One turn or mirror swaps these rows in pairs. Which row does each one swap with?
Sigo: [ 13  12 -35  58 -11  14  27 -48  25 -26 -17  -4 -43   8 -34 -10  15 -19
 -18 -13 -43]
med: [ 15  20 -26 -27   7 -10  16  47  33 -20   7  10   5   1  -8  34  12   3
  12 -30   6]
viror: [ 16   9 -50  -4 -17  14  11  26   7 -34  25 -24   5   9  13  27  21  27
  34   8 -41]
kiris: [ 11  14   0 -29  -2  37   4  32  17  -9  41   8  20  13   0  26 -21  23
  -6   0   1]
moten: [  2   8 -15   7   8  10  21 -21 -23  22  -4   4  -8 -16  -3 -10 -32 -32
  10  51 -20]
bub: [ 19   3 -50  22  -7   5  17   2  10 -53 -13  19 -50  20 -14  19  45  -6
  23 -19 -18]
Lor: [ 16  19   7 -25  22  26  46  22  49   7  13   7   6   0 -10  27 -23 -11
   5   4   3]
gof: [ 23   3 -53  32 -26  19   3 -34  30 -53 -28  20 -18  29 -33  -1  -6  30
  13   1 -31]
zuno: [ 26 -21 -52  35  -3  35   6  18   4  -7  -3  36 -14  23 -23   7   5  -7
  49  10  -9]
suni: [ 25   5 -15  56 -12  17  14 -16   7 -43 -15   6 -17   0 -19 -19  45   9
 -20   6 -59]
Vere: [  0  34   6 -31   2  36  18 -15  11  37 -30 -16  17   0 -11   7  -7  -5
 -34   6 -14]
Givob: [ 15  20 -32   6  -5  26  46   0  13 -53   9  31  14   7  -8  20  33   5
  -3 -54 -37]
zod: [ 12  18   5 -44  -1  -1 -13  12  14  -8   5 -11 -39   2   8   8 -45  -5
  -3 -29 -13]
Vik: [ 56  -4 -33  -1 -21  11  -4 -33  31 -29 -11 -33  -5   1  -4  -3  25  16
  29 -15 -59]
keden: [ 57   0 -11  40   6  19  26 -11  36 -24  -7  -8 -16   5 -61  -4   8  35
  20   9 -15]
Gulu: [  1  -4 -35  57 -22  16 -11 -40 -31 -17   6  -2 -40   3 -21 -13   8  -8
 -17   4 -33]
Nufev: [  5  36  -3  11 -21  43   2 -56  12  -1 -14 -24   9   9 -21 -25  -1  13
 -47 -18 -11]
mitu: [  9  -6 -46  55   0  43 -13  -5  12 -40   5  -6 -31  26 -37   6  19  17
  26 -19 -36]
kiti: [ -3  27 -23 -24  -6  40 -12 -15  20 -12  10   7  46   7 -11  15 -38  -2
 -20 -38 -25]
zisel: [ 33  17  32  -4   6 -11  44 -16  12 -20   2 -11 -11 -27 -43 -19 -15   6
 -16   4  -1]
Leki: [ -5  29   6 -23 -31  17  17 -26   4 -17  -1  10  17   2 -12 -33 -23 -15
 -49 -23 -27]
Bube: [  0 -12 -59  37   5  13 -14 -22 -23 -22   2  25 -17  -7 -18  17 -10 -37
  30 -17 -17]
pip: [  4  20  -5 -30  23  54   3  20  16  42   2  -2  10  -9  -5  14 -24  -5
  -4 -18 -15]
Pulis: [  2  20 -40  40 -11   2  -6 -36  -1  25 -42 -23 -10  -7 -32  -9  18 -12
 -27 -13 -34]
butis: [ -8  21 -26   0 -22   2  10 -23 -30   7   2 -48   5 -21  11  -6   3  -3
 -12  21 -53]
Miga: [ 21  11  27 -11  19  24  31  35  12   0   5  12  24 -18   1   7   6   5
  -6  30 -16]
Lud: [  0  14   7 -33   1   0  26 -13   1  -3 -19  18   6 -16  -9   1 -50  -7
  -1  28   8]
kopot: [ -6  47  11 -24  14  12  28   1   5 -20  -2 -18  14   9  -1 -14 -20  -7
 -50 -16  -1]
zep: [  4   9 -17  23  17  42  40 -24 -24  38 -21  12  23 -19 -16  12   9 -22
  -1  -4 -26]
Minek: [ 23  -6 -25  11  13  18  18  16   3 -29  16  19 -29   2  -5  19  15  -5
  45  -2  37]
Fuz: [ 40  -3   2 -38  -1  -6  13 -19   3   5  -5 -30   2 -33  13  -2  -3 -17
  29   8 -29]
gis: [ 25  -1 -41  26  -8  23 -36 -16  13   4 -23 -19 -57  26 -18   3 -22   7
  14 -19 -39]
Zotut: [ 22   2 -57  60  24  29   8   8   1 -22 -18  -2 -29  34 -23   3  20   1
  22   6  -6]
baz: [-21  21  28 -29  13  23  12   3  -9   3  17 -16   7 -20 -11  -3 -30 -14
 -21  -9  -7]
zofe: [  5   8 -50  33  -7  19  -2 -14   0 -39   0  11 -57   2 -16  -7  25 -15
  -1 -51 -45]
Kefi: [ 24  26 -44   2 -25  23  11  -7  43 -66  18  13   2  38  -8  -1  -2  24
   1  -5 -49]

baz pairs with mitu
zuno pairs with Leki
viror pairs with butis
Givob pairs with zep
bub pairs with Vere
Fuz pairs with Vik
pip pairs with zofe

